Rows swapped in pairs by one turn or mirror: which row each one swaps with:
Folo: [ 36   6   6  30 -25 -12   7  -6  17  -1  37  -9  12 -24   4  -2   6   6
 -12   7  19  29  -1  21 -42  -3  18]
Rif: [ 28  28 -10  -5 -14  -8  -5 -42 -26  -3  21   0  -4  26  25  19  -8  31
  -5  37  36  20 -26 -12 -21  13  13]
fenit: [ 13  12 -14  -3 -20  13 -34 -12 -19  34   7 -21  -6  59  37  21  31   5
  -3  -3  -8  24 -17 -16  11  -8 -12]
Damu: [-26   6 -27   7 -15  20   8 -16  -7  -2 -26  -7  -8   8  -3 -14  14  -3
  21  11  -8 -20 -48 -11  35  -2   5]
gati: [ 13  17  -5   1  28   8 -12  11 -29  13 -18 -18  20  -4  34  14  19  20
  -2   6  -5  10   1  20   3 -53 -32]
Noka: [-33  -1 -23   6 -15  15  11 -13 -12   5 -18 -24 -24  10   3 -14  24 -13
  29  10  -7  -2 -39 -16  35  -6  -1]
Nalo: [-11  12 -25 -38 -34  13 -10 -12 -14  35  -9 -19   5  39   4  -6   6   7
 -12  -8  23  19 -30 -22  32 -27 -11]
Gibik: [ 26  13   5  26 -34  -5  16  -3  32 -11  29   8  30 -26   1  -4   2  12
  -3  -1   6  18 -24  11 -32  -6  26]
Geli: [ 13   6  -7   1  -7  10 -36  -5 -18  34  -1 -22 -12  51  39  20  33  -2
 -12  -7 -20  24 -17 -20   5 -10 -16]
Kog: [ 38 -11 -22  -6   9   3 -15  -8 -12   4  18 -37  25   3  26  32   7 -43
 -21   9   9  15  22 -11   2 -31   1]
vuz: [ 18  11  30   5 -12 -12  -2  13   7  20  27 -26 -10  -9  18  14  33  31
  -8  18  14  29  14  25 -17 -34   9]
lusu: [ 21  -2  24   7 -33 -13   8   5  18  13  35 -18 -10  -9   7   1  28  18
  -9   4  13  34  10  22 -31 -26  18]
gumog: [-12 -38  -8 -16 -24  26  -4 -15  -4   4  -5 -42 -11   3   4   7  16 -48
   9  -2   6   9   5 -23  26 -32  -2]
ninov: [ 37  -8  -6  38  -1  28  15 -40  17   6  18  -3 -16  -7  31  21  15  10
  17  37  12  27  14 -18   1   4   6]
pabi: [ 21  -3  27   0 -32 -14  11   4  21  16  39  -7  -8  -9   1   4  22  23
  -9   6  26  26   4  21 -27 -27   9]
Setez: [  3  -4   2 -22 -14  20  30 -29  24  -4  -7   0  10 -42  -2   0 -24   7
 -18   4  30   3  16 -13   9 -12  24]
sevap: [ 32  30 -25 -10 -28 -20  -6 -26 -17  -7  17   2   0  27  27  26  -7  26
  -1  29  39  13 -32 -10  -7  14  12]
kone: [ 31   0 -44  34 -16  27 -11   0 -16   2  25 -12  20  23  12  -2  14  -5
  19  22  18  60 -32   7   0 -13 -21]
kiv: [  1  -5  -4 -18  -1   4  22   2 -15 -38 -18  27  -7  -1 -13  20  -1  11
  20   3  50  -8 -10  18  -8 -21 -18]
fafi: [-14   1 -29  -6  -1 -13   3  10 -12 -31 -21 -21  -9 -18  18   2 -23   6
  13   6 -14  15  13  15 -42 -19   9]
mibo: [ 23   2  17  12 -31 -10   7   2  19  20  38 -15 -10 -12   5  11  27  23
 -17   1  20  32   6  27 -35 -19   5]
Zode: [ 32  -4 -26  44  -3  32   5 -16  -4   8  27   1  -9  18  21  12  11  20
  24  38  15  50 -14 -11  -3  10 -15]
Gosuz: [ 21 -10  33 -21  -8   7   3 -13  -7   0   4  12   7  14   3  14  38 -31
 -12 -16  24 -27 -19   5   7 -23 -22]
kili: [  8  -4   6  -7 -13  10   1  -2   5   5  -9   3  34  -1  -8   0  27 -47
 -13 -31   0 -22 -24  -3  22 -24 -12]
Zemep: [-11   7  -2  -7 -48  12   3 -33  -4 -14  -5  17 -24  31  -1   2  -9  32
  14   3  31  26 -26 -19 -15  25  13]
tosul: [ 29  -9  15  -5  -9  11  -7  -4   8   4   5   4  28   5  -2  -3  30 -47
 -11 -29  12 -22 -21   0  10 -15 -25]
durus: [  9 -11  -2  -5 -10  46   3 -26  18 -12 -32  26  -4   5   9   0 -20   4
  12 -22  12  31  13 -24 -33  11 -18]
nus: [ 17  -2  -9  -1 -18  25  -7   0  -4   5   0 -10  48   7  -6  -9  27 -49
  -1 -28   7   3 -35   1  16 -27 -22]
Gaku: [ 19 -14  -5  -3  15  54  -3  -4  -5 -10 -33  22  27  -2  18   4 -18  -3
  -1 -15  -2  30  14 -19 -10  -9 -37]
siv: [ 34   1 -39  45 -12  31  -8 -10 -10   4  32 -12   6  19  20   5  12  16
  17  34  16  55 -17   1 -14  -2 -15]
biv: [ 25   0  17  16 -29 -20   5   3  29   4  38 -12   9 -21  -5 -11  11  11
  -9   3  14  18  -4  12 -37  -8  23]
pake: [-17   8 -15 -32 -40  21  -8 -12 -22  17 -12 -24  21  11  -3 -11  -2  17
 -21  -7  35  29 -26 -20  28 -24 -12]
pori: [-15  15 -24  21  -7   6  13 -17  -2  -3 -21  -1  -3  -2   4 -17   7  10
  10  17 -10 -12 -62  -4  25   6  15]
lukeg: [  5 -16  24 -21  -8  14  18  -2  -7 -19 -10  22   0  15  -6  21  19 -21
  -2 -11  45 -21 -10  11  13 -16 -31]
fotel: [ -7   4  -1  -9 -46   5   6 -29   3 -17 -10  22 -28  20   2   2 -13  27
  23   0  30  35 -22 -17 -21  24   8]
zuv: [ 14  11   5   3  14   3 -13  19 -19  25  -1 -31   1  -7  30  12  30  35
 -12   8   3  19   2  18  -1 -52 -19]
niz: [ 17   0  -7   6  -4  17  -7   2   1   5   7 -13  34  10  -1  -5  26 -54
 -20 -30   0 -11 -37  12  -2 -22  -9]
marag: [ 10 -10  33 -19 -13   9   3 -13  -5 -12  -3  16  11  10  -7  18  38 -28
  -6 -21  16 -26 -22   0  12 -18 -23]
Doliz: [ 24  15  -9  33 -15 -19  15  -8  23  -2  25  -3  14 -21   1  -1   2  18
 -10  13   4   8 -25  16 -37   7  30]
Tes: [ 41  24 -29  -5  -8 -13 -13 -26 -28   2  19   3   7  23  28  34 -12  19
  -8  33  41   3 -18  -4 -13  15   6]
tovu: [ 36  -4 -16 -12   8   8 -12 -17 -15   6  24 -40  22  -5  30  29  10 -42
 -18  13  13  10  26  -4   1 -35   5]
tirim: [-18  16 -15 -39 -33  18 -16  -9 -23  30 -13 -25  15  10  -7 -15   2  15
 -11  -1  29  22 -26 -19  29 -25   0]
nuno: [ -8   1 -17  -8   2   1  24   6 -16 -33 -19  16  -4 -13 -10   9 -20  24
  16   6  39  12  -1  28 -26 -25 -13]
tagok: [ 26   3 -15  -1  27  46  -8   2  -5  -3 -35  12  27  -3  22   6 -13   2
   2 -11 -12  20  13  -4  -7 -29 -37]
Ponan: [ -4 -16   1  -8 -32  22  14 -25  17 -14 -25  29 -20  17   3   1 -17  10
  11 -18  14  34  -3 -22 -25  26 -11]
kugi: [ 25  17 -11   6  34  29 -14  13 -14  14 -32  -8  24   1  29  17  -2  13
   3   3  -4  12  16   3   3 -41 -39]
fom: [ -3  15  -9  -5 -41  -5  10 -26  -7 -18   4  23 -20  25   8  11 -15  34
   9  12  37  21 -31  -8 -17  22  10]
Vufi: [ 14   5 -32  26 -16  22 -12  15 -20  16  18 -29  34   9   4 -25  15 -32
 -13 -13  11  39 -33  10  -7 -21 -10]
Dit: [ 25  -8 -14   1  13  48  -3  -5   0  -6 -26  17  31  -4  20  11 -17   0
  -1 -18   6  27  20 -15 -14 -16 -48]
feb: [-36 -13 -28   8 -19  25  10 -15 -15  -1 -17 -15 -11   9  -1 -11  15  -7
  25  15  -9   2 -50 -17  33   3   3]
Guze: [-10  13 -21  -4  -5 -14 -13   5  -2 -19 -25 -36 -15 -14  33   4  -8  -8
  11  -5 -36  17  14   5 -36 -18  11]
kip: [ 37  -5  -2  24   0  30  14 -37  30  11  31   5 -20  -5  29  26   1  12
   9  35   6  27  18 -20  -1   7   8]
lezat: [-29 -28  -6 -16 -18  27   4 -24  -7  -3   2 -38 -21   4   6   0  19 -47
  11  -1   2   7  -4 -25  22 -18  -2]
nebe: [ -6   8 -30  -9  -2 -20  -7   9   0 -11 -19 -32 -18 -13  28   5 -12  -2
  16   5 -28  15  19  10 -38 -14  21]
zimik: [ 13 -10 -10  -3  -1  40   4 -17  18 -25 -28  32   6   2   6   2 -28  -5
   6 -16   8  32  10 -18 -34   6 -26]
mives: [-13   1 -15 -18  -5   3  21   5 -19 -40 -25   6  -5 -19 -10  12 -18  22
  16  11  37   9  -2  18 -23 -25 -17]
dal: [ 42 -10   4  27  -4  22  12 -37  26   5  15   0 -17 -19  28  24  -9  18
   2  33  11  14  17 -15  -6   7  16]
gis: [ 20  20 -10  -3  30  17 -14  14 -19  15 -16 -21  12  -2  29  25  16  24
  -8  10  -3  12   9  16  -1 -52 -34]
detos: [  5   2   6 -18 -20  14  25 -30  22  -6 -16  -2   6 -46   2  -6 -25   6
 -14   1  27   7   7 -15   6  -7  27]
rerek: [ -4  16 -15 -29 -24  25 -18 -13 -22  31  -9 -24  10  31  -3 -10   8  11
 -26  -3  30  26 -39 -21  27 -20  -4]
nes: [ 12   1  -3   0  -5  -6 -33  -6  -6  20  -7 -33 -12  39  44  19  30  -8
   0  -6 -39  28   6 -20 -18  -5  -4]
pabud: [ 20 -17  27 -14  -8  14   9 -10  -2  -5  -5  21   7  15   2  16  31 -34
 -11 -23  20 -28 -15   3  12 -12 -24]
per: [ 20   1 -43  30  -9  29 -13  11 -15  16  25 -23  33  16  -5 -15  13  -8
  -2   5   7  51 -37   6  -8 -18 -16]
Teve: [ 32  -7   9  20   0  23  16 -40  25   3   8   9 -15 -28  29  19 -10  17
  -4  26   9   6  21 -16 -10  10  17]
fivi: [  6  28 -26  18 -12  -5  14 -18  -1 -12 -12  11  13 -13   7 -11   4  10
  19  10  -8 -21 -60   4   3  17  10]
zib: [-15   9 -24  -7   1 -21  -4   4  -5 -18 -21 -35 -11 -18  17   5  -8   4
  12   5 -24   5  14   7 -40 -20  16]
giti: [-28 -34 -16   0 -19  26  14 -22  -2   1  -7 -35 -19   5   1   1  27 -35
  15  10   5  11  -2 -27  31 -18   3]
naka: [ 19  -9 -11   3  13  48  -4  -3   9 -14 -29  24  21   3  15  10 -26  -5
  -2 -18  -5  30  15 -16 -19 -10 -34]
kezev: [ -7 -37 -14 -20 -17  22  -8 -10  -6   1   2 -39  -4   2   7   7  19 -54
  10  -2   4  16  19 -17  16 -37  -3]
Doro: [ -8  -3 -19  -2  -6 -14 -25   1  -1   6  -7 -38  -9  15  45  19  12  -9
   8  -7 -42  15  19 -20 -32 -15   5]
sumep: [-10   5  -4 -12 -38   7   9 -34  -6   1  -3  21 -31  32   2   6  -5  31
   8   2  34  29 -31 -13 -16  26   7]
Limeg: [  9   9  -4 -11 -21   8 -31 -16 -25  34   9 -17  -5  56  35  19  33   7
   1  -2  -9  30 -25 -20  11 -12 -13]
kov: [ 22  28 -17  24 -12  -9  15  -9  11 -14  -1  29  26 -12  -1  -8  -2   7
  13  10  -2 -12 -42  -2  -1  11  26]
bufu: [ -1   6 -19  -5  -1 -10 -22   5   5   0 -17 -38  -6  -1  44   7   9  -9
   1  -5 -47  20  13  -7 -32 -23   4]
dobam: [ 42  35 -29  -4  -3 -15 -15 -30 -17  -4  12  -6   2  28  18  35  -3  22
  -8  33  34   5 -17   0 -10   9  16]
Lim: [-20   1 -19  -5  -2  -7  15  10 -18 -37 -24 -10  -9 -20  -2   2 -29  14
  19  11  23  16   9  12 -34 -23  -3]
lud: [  8  19  -8 -10 -10  20 -33  -9 -26  37   0 -25   0  51  26  11  32   6
 -11  -4  -2  31 -28 -12  18 -24 -15]
giv: [ 34   4 -37  43  -6  30  -3 -20  -2  15  21  -6  -5  15  23  11  14  15
  27  41   7  47 -20   2  -1   7  -7]

Doro swaps with durus
Vufi swaps with kov
kone swaps with pori
bufu swaps with zimik
Damu swaps with siv
vuz swaps with lukeg
sevap swaps with rerek
lud swaps with fom
gati swaps with nuno
kili swaps with Folo
tosul swaps with biv
gis swaps with mives
Doliz swaps with nus
Nalo swaps with Rif

